One turning vector, and how many ticks it has turned
The counts run from 0 to 595.
[-13.3  -0.3 -22.3  -1.0  33.3  30.7  17.1 -26.3  -8.0  28.1  -4.6 -25.9
   8.1  -2.4 -12.1 -11.1  -9.6  15.0 -17.2  -9.5  -5.0  -4.4  -2.9  -6.8
  -0.3  -9.6  13.1  17.4  15.6   0.1   2.3  21.7  16.7   4.2 -31.8 -25.0
   0.4  -9.1   6.2  -3.1  -5.2 -20.7   7.1]
431
[-20.3  14.3 -34.2  -4.7  26.9   7.9   6.7 -17.1 -14.2  -3.7 -12.9 -10.1
   6.8  13.7 -13.4 -19.4  -0.1  10.5  -9.8  -5.8 -19.9 -31.9 -17.4 -11.0
 -12.9  -3.5   0.6 -22.7  -5.9  23.5  -0.3  25.5   8.2   8.7 -28.9 -15.2
  17.4  -5.7  -2.2 -11.3  -7.0   2.3  11.4]
26
[  9.5  -9.5 -13.5  25.0  28.3  14.5  -9.3 -24.9  23.5  16.9  11.7   7.7
  20.6   4.2 -18.3   3.4 -16.2   5.3  19.2  -0.8   5.1 -13.0 -11.0  -2.2
  -2.5  10.9 -14.6  28.1  -6.5  -0.4  19.9 -32.4   4.2  23.0  15.1   7.0
 -12.0 -15.1  22.8   0.1  26.5  -4.7  10.3]
541
[ 23.8  10.0  15.3  -1.2 -12.6  -8.6   1.3  -0.9  20.8  21.2 -24.2  14.7
   2.7 -15.3   7.4   3.9 -23.4 -24.5   8.8  -0.3  16.3  34.2  13.6 -22.2
  16.0  -5.8   8.3  21.1 -10.8   1.7   4.0   5.8 -24.6   4.9  13.0  16.0
 -22.1 -10.1  13.2   4.2  18.8 -31.1  10.1]
579
[-44.0  -4.0  12.7  -6.5  19.2  15.2  17.4  27.4   4.9   2.4 -12.2 -25.8
  -7.1  -8.3  -9.3   5.4  25.8  20.4  -5.1 -21.0 -12.3  10.8  -5.3   6.6
  -3.9 -17.6  -6.2  -0.2  11.8   8.4   4.9   3.5  -5.5 -14.4   7.1  -7.2
  20.8 -13.1 -13.4 -29.9 -15.7   7.2   8.8]
449
[ 24.5   0.6  32.0 -25.5  -4.1   3.9   0.9   4.1 -10.8   8.7  -3.4 -11.8
  -1.3 -27.2   6.7 -13.6   2.8   8.9   3.5 -14.8  12.9  -6.0  23.3 -21.0
  19.7  -3.3  -2.8  10.3   5.3 -26.9 -18.5  13.6  -8.5 -13.3 -28.2   9.9
 -16.5 -14.7 -25.0  15.2  -8.7 -21.4   1.5]
192
[ 19.3   5.1  -9.5   9.9  -8.2   8.7   1.5 -15.6   1.2  -7.5  31.8  18.4
  12.7  -1.8   5.9  19.3   1.7 -24.0   4.0   1.6   4.7  -1.7 -18.8  14.7
 -18.0  16.3   6.5  10.1  -1.5   3.4  -5.8  -5.2  -2.1 -12.3 -13.8   7.2
 -51.7  14.9   8.3  11.9  16.2  18.3 -25.8]
97
[  7.3  -7.9   1.7  19.9 -12.7 -25.9   3.9   2.6  -0.4 -17.7  15.8  22.6
  -0.1   6.4 -29.5  11.1  10.4  10.7  13.4   7.6  -4.8  -9.8 -24.6  21.9
  12.2  24.1 -10.4  -8.7  11.0 -20.7   3.8  -3.2  15.2   5.3  -3.6  21.1
   0.0 -11.4 -11.4  13.9 -20.5  31.8 -25.5]
88
[ 16.9  10.9  -7.8 -24.0 -17.7  -0.7  19.4   1.0 -35.0   3.9 -10.8  -0.2
  -9.3   4.6  13.0 -22.1   5.0 -19.6 -31.8  19.6  -2.2 -11.8  12.9   1.3
   0.9 -13.3   5.6 -17.5  11.9   7.0 -11.5  38.2  -3.3  -2.0 -18.5 -23.1
  24.8  -2.4  -0.9  20.7  -7.1   9.3  -4.4]
425
[ 14.5  -3.7 -24.2  18.4 -16.9 -15.1  -5.4 -19.5   7.5  -2.3 -10.3  10.3
   3.0  31.0  -7.0   6.7 -23.5  -9.5   9.1  42.9   4.0  -8.2  -4.4   0.8
  19.5  -6.5   5.6 -11.1  -3.1  -9.8  16.9 -10.4  14.4  23.6   6.1  -3.1
  15.7  16.9  25.5   7.1  15.6   4.7 -28.3]
336
[  2.2  17.4   5.7  -7.0 -18.2 -13.3  -1.0 -21.0  15.5  -4.3  -4.9 -24.4
   1.2   5.5  28.0  22.2   5.7  25.8  26.8   7.5   9.5  -1.2   8.7 -17.7
   7.0 -31.3   3.1  -5.7 -20.5  -2.6   0.4 -17.5   7.4   8.4  -6.2  -2.8
  -5.2  30.1  -6.9 -18.2   1.9   9.7 -33.8]
131
[-14.6  12.1 -32.3  11.7  18.3  -8.6   4.4   1.3 -11.8  -4.0  -5.2  14.6
   6.4  -5.4   6.6 -23.8   7.7  -1.7  -1.7  15.5 -11.8 -22.0 -29.0  -6.1
   5.7   7.0  -9.8 -15.6  -0.1   8.6   3.8  24.4  15.9  21.5 -15.9  -2.9
  31.7 -13.5   5.0  -4.0 -28.1  33.5  -4.9]
56
[-30.0 -21.0  -9.4   1.4  12.4  28.8  -4.7  16.4  -8.5 -29.5  14.2 -12.7
   5.7  -1.4 -15.3   6.6  15.7  11.8  -8.2  -2.8 -12.2 -10.2 -15.6  32.6
  -7.5  23.1  11.0 -20.1   9.5  -3.0   5.1   1.1   2.8 -31.5 -16.4  -8.6
   2.6   8.1  -3.7  -8.9 -11.1  24.1 -10.9]
465
[ -4.3  -9.4 -24.1  25.0   1.1  -7.1 -11.2  -6.8  -8.9 -14.0   5.3  22.0
  -2.1  22.8  11.0  -4.3  -9.9 -36.6 -13.9   5.6  -9.8  -1.8 -18.1  13.3
 -10.4   4.1 -16.8   9.7   0.1  19.0   5.0 -12.9  -2.2  14.2  28.1   2.6
   0.9  -0.4  26.0   8.5   2.8  12.3  35.3]
513
[ -2.1   2.7  23.4 -31.9   0.6  20.0   9.7  12.6 -22.0 -13.1   0.7 -14.6
  16.5  -2.3 -14.7 -14.0   8.8  -7.2 -15.2  -4.1   5.6 -28.4   7.4   3.5
  -9.6 -23.2 -14.5  -7.1  -7.3  22.0  -4.3  21.4 -37.0 -17.1  -7.0  18.1
  -0.9   5.1  -7.0 -10.0  22.6 -11.8   1.8]
205
[ 30.9  -7.1 -19.7  16.8 -24.4   9.7  -6.5 -22.0 -10.1  -4.4   8.5   4.1
   3.3  12.8  30.7  24.0  -2.3 -23.5   0.3   6.7   8.1   7.3   6.9  10.7
  -7.0  21.0  14.8   0.4 -10.6  -7.2  -1.7 -16.3  -8.8 -11.6 -11.2 -14.0
 -15.8  19.9  14.7  41.0  14.7  22.0  -5.6]
127
[ 17.1  11.9 -13.7   3.5  -8.2 -34.6  10.2   0.1  24.5  27.0 -19.1   8.3
 -15.7   5.2   1.6  11.9 -18.1  -0.9  18.6   9.7   5.0  23.3  12.3 -34.4
  15.2  -7.0  -0.3  17.4 -12.0 -14.4   9.8  -7.7   7.6  27.7   9.6  -3.7
  -6.1 -11.3   4.5  12.3  12.0 -20.0 -11.0]
350
[-17.8 -17.3 -23.1 -11.8   1.4 -15.6 -12.7  20.7 -16.4  -3.1  -0.7  24.2
  -9.8  -9.9 -32.3 -14.7 -18.5 -20.2 -17.4   7.8   0.7   2.9  -5.5  16.2
  -5.1  30.4   1.2  -2.3  10.9 -12.8   0.3  14.8  38.8   8.1   9.7 -12.2
 -13.7  13.0  17.2  -3.3   5.5  -8.4 -17.7]
475
[ -1.6  12.3   4.3   0.3 -11.2 -27.8 -10.9 -14.9   9.4 -15.6   7.8   8.1
  -6.1 -12.3  38.7  -0.2  -7.5 -14.3  -0.1  26.1   3.3 -10.1  -3.1   8.3
  23.2 -30.4  -5.1   3.4   3.6  -6.3 -14.1  10.6   7.5  15.2  19.7   3.4
 -30.5  -0.8   7.6 -31.6 -22.5  17.8  -5.5]
300
[ 31.6 -10.4  23.2  -8.5 -21.9   1.5 -13.7  21.8 -15.3  19.6   8.1   6.6
   1.2  -9.1  -8.3 -15.3  -9.9  -8.4   0.6  11.0  12.5  19.5  23.6 -10.4
  -4.5  12.0  -0.1  -3.4  22.5 -22.8  -7.3  -7.7  13.7  -5.5   1.6   2.5
  25.8  18.6 -18.3  29.7  12.1 -22.8 -18.8]
178
[ 28.0   5.3  16.6  -2.4  -8.8  15.1 -10.8 -10.1 -18.4   4.6  12.1  -5.8
  17.8 -15.8  32.0  -0.2   6.3  -0.9   0.3 -26.3  14.7   6.6  14.7 -18.9
  -2.3  10.6   5.2  12.1  -5.6  -3.3  -8.1   4.3 -22.6 -15.2 -34.6  15.7
  -0.9   8.0 -17.8  33.1  -9.2 -10.1  15.6]
392
[-12.0   3.6  13.5 -14.2   1.7 -16.5   6.3  12.3 -17.3  12.0 -33.7 -11.2
 -16.5   0.6 -20.2 -21.2 -10.9   6.9 -19.2   0.9  -0.3   6.1  10.5 -11.8
  20.4 -38.6 -10.3  -3.5  20.0  -7.9   1.0  26.6   8.4  18.9   5.6  -1.9
  17.2  -9.3  -6.2 -12.4  -8.7 -26.9   0.8]
211
[ 14.6 -16.9  34.3  -4.1  -4.3  28.1 -11.3   4.6  26.0   2.0  17.7 -19.4
   5.5  -2.2 -17.5   6.2  -6.6  25.6  12.1  -3.2   7.2  15.5  28.9   1.9
  -1.1   6.5  20.5  10.2   3.9  -6.0  -4.2 -24.8 -12.4 -21.3  14.4   9.0
  -1.7   5.3  -5.5  -4.3   7.4 -30.1   9.0]
170
[-29.2  -6.8  16.0   4.2  -1.1 -18.9  -3.7  23.7  19.0 -19.6  11.5  10.5
 -16.1  -7.1 -14.5  -0.3   9.5   7.8   3.1   1.7  -9.3  -1.7  -9.9  24.7
  -1.2   4.1 -11.5  -6.0   2.7   6.0  -5.7  -7.8  -0.3  -3.7  47.2  10.5
   2.9 -16.8   2.4 -35.2 -28.3  17.0  17.5]
279
[ 25.5   4.9  17.7   3.5 -28.5 -31.4  -2.1   9.7  -8.1  -5.2  10.8  16.1
 -21.0   2.8   5.7  11.2  15.3  -8.5  16.0  12.3   8.2  -9.5  -9.0  13.4
   1.3  -2.6 -30.4 -10.0   7.1 -18.0  -3.2 -19.0  12.0  10.9  24.5  12.8
  -7.7   0.3 -13.0  16.9   0.4  32.3 -29.0]
317
[ 22.0  -3.6  15.6 -13.4   5.2  20.0   8.0   0.1 -25.2  16.1  -3.8  -2.1
   0.2 -19.4   7.9 -10.5   7.2  -5.6 -25.0 -28.1  14.0 -11.7  22.0  -1.7
  -3.8  12.9 -11.5  15.9   6.2 -10.0  -7.9  17.2 -20.2 -15.1 -11.9  -2.2
  -8.3 -28.6  -4.7  38.4  -3.1   4.4  31.9]
422
[ -8.5 -15.0  21.0  28.8 -11.8   7.2 -17.7 -10.1  23.1  -2.3  -7.7 -19.8
   5.4  15.5   2.9  29.2   3.4  19.4  24.0   9.8   7.9  10.7  -6.1  15.2
  17.5 -18.5  -2.3  -1.1   5.2 -23.4  19.6 -36.2   3.9   5.4  19.1   9.6
  16.8  12.7  -2.1  -8.0  -0.1  11.0 -15.6]
339
[ -2.8  13.3   9.0  -5.1 -12.5 -40.0   5.7 -14.9  25.2 -13.5   2.7  -3.4
  -3.3   2.6  -8.6  16.1  -5.3  11.3  23.0  21.4   5.9  -3.3  -9.9   2.4
  15.7 -29.8  -7.0   2.7  -9.4  -2.5  -0.5   3.7  15.4  17.0  13.2  14.2
 -26.5   8.2   5.0 -35.8  -1.6   1.8 -34.7]
101
[-28.5   0.7  12.1  -1.5   5.4  12.6 -12.6  26.7  -4.1   4.3 -16.7  -2.9
 -17.5 -35.7  36.0   9.2  19.5  -2.7  -2.7 -37.2   0.2  12.2  -4.9   7.8
  -9.6  11.9  -8.3  -4.9   0.8  -7.8  -8.2  -3.7   0.9 -17.8   2.5 -10.1
  -2.3  -8.9 -17.5  -0.9 -21.8  23.9  16.2]
251
[ -3.1  15.1  -0.3 -13.0 -23.8  -7.9  -1.6  14.8 -20.4 -12.8 -25.1   7.0
 -30.9   4.8  14.0 -17.0   2.0 -23.2 -24.0   6.3 -17.6 -13.0   3.9   8.6
  -7.3  -4.9  -1.9 -35.3   5.5  10.1 -17.6  23.0 -10.6  -8.7   2.4 -22.4
  11.2  -2.3  -6.5   3.1 -14.1  16.1  13.8]
19
[-15.5  -1.9 -24.6  28.1   9.6   9.8  10.0   8.4   7.9  -5.8  18.2  20.9
  17.3   8.7  -1.9   0.2   1.2 -34.1 -10.3  17.9 -12.8  16.2 -34.0  18.1
 -13.8   5.2   3.6   0.1   7.2  38.0  13.7   1.2  -3.8   0.5  22.2   7.3
   6.0  -4.3  24.6 -13.9  -1.0  10.7   4.9]
77
[ 16.6  12.7  -1.8   1.9 -16.9 -28.7  18.6   1.9  -4.5 -13.8   8.1  25.4
  -4.9  13.0   8.3  -0.4   6.7 -30.4  -2.3  26.1  -4.6 -19.4 -12.3   8.2
  -0.8 -12.5 -31.5  -1.7 -11.7  14.4   0.4  -2.0 -20.7  15.7  24.4  24.4
  -8.0  -6.8   9.9   1.6  19.1  28.3  -5.9]
315
[-15.3   4.9 -11.0  16.8  -3.5   4.8  13.0  15.4  13.6 -18.0  16.6  18.1
   5.5  11.1   6.4   6.2  11.6 -28.1  -3.7  21.5 -16.7   8.8 -34.3  22.9
 -15.5   1.9  -1.0 -11.0   5.9  34.3   7.1   1.7 -11.0  -6.9  29.9   7.4
   6.0  -5.4  14.6 -18.7   0.0  22.6  -5.0]
78
[ 23.2 -13.4 -11.7  29.5 -17.0  11.6  -1.3  -5.3   8.4   4.4  -5.9  11.0
  -1.7  26.4   2.4  17.0  -4.7  -2.0  11.4   3.6  -7.9  24.7   4.9   3.0
   4.9  34.5  23.8  -2.1  -3.8 -17.0  14.2 -24.9 -14.1  -9.2 -15.1  -2.0
  22.0   1.1   6.6  40.7   2.5   5.9   4.7]
356
[ 13.0 -16.0  35.5 -17.1 -23.2  16.5  -8.6  -1.1 -17.8 -24.2   3.8 -11.3
   9.5   5.4 -19.1  -8.4  -0.6   1.8 -17.6   6.5  17.3 -22.8  25.4  25.2
   1.8  -7.5  -2.7 -14.0   4.6   8.9  -6.1   5.1 -34.6 -13.5   7.5  16.4
  26.2  11.4   2.6   8.0  -5.1  -6.0  15.6]
405
[ 16.2  -2.7   7.5 -16.7   4.7   5.4   4.8   3.0   7.1   9.9  -3.4  -2.2
  14.2  -3.3  12.6 -10.3 -19.3 -14.2  -8.8   8.4  15.7  10.2  35.5 -22.3
  11.5 -10.8   9.9  28.8  -9.3  15.3  -2.3  14.2 -31.2   2.2  14.5  10.3
  -0.6  -3.9  20.7  -8.4  16.3 -37.3  30.2]
173
[  6.3  23.9 -16.1   2.4  -8.4 -30.1  28.6  -7.8  -5.7   0.6   1.9   6.7
   5.0  16.4  15.7   8.6   9.8 -18.0  17.8   3.6  -1.0  -0.9 -16.5 -23.6
 -14.8 -22.5 -21.4   3.6 -26.5  28.2  15.2   2.0  -6.7  21.1   1.3  17.6
  -9.8   7.7   0.2  -1.4  25.3   7.0 -17.6]
115
[-14.2  11.1  -1.9 -19.2 -11.0 -18.9  14.4  35.9  -3.6 -30.4  15.4   6.4
 -26.7  -2.2   9.0   8.6  24.7  -9.5   5.2  -0.4 -20.1  -1.9 -13.3   7.6
 -22.3   5.7  -9.0 -21.8  -8.4  13.6 -16.8   1.5  -1.0 -19.3  14.0  -5.0
 -22.0   8.6 -19.6 -24.4  -8.0  18.6  -9.4]
486
[  7.4 -13.1  16.3  -2.7  -4.7  18.9   4.3   0.7  15.9 -12.9  18.0 -21.2
  20.0  20.3 -24.4  -3.4  -0.2  32.2  15.2  27.1  -1.4  -8.1  15.8   1.2
  -0.4  -7.3  23.7 -17.5  -2.5  12.2  -0.4 -12.3 -12.8 -16.4   0.0   8.0
  40.5  18.3  -4.7 -15.7   7.0 -13.6  -8.0]
168
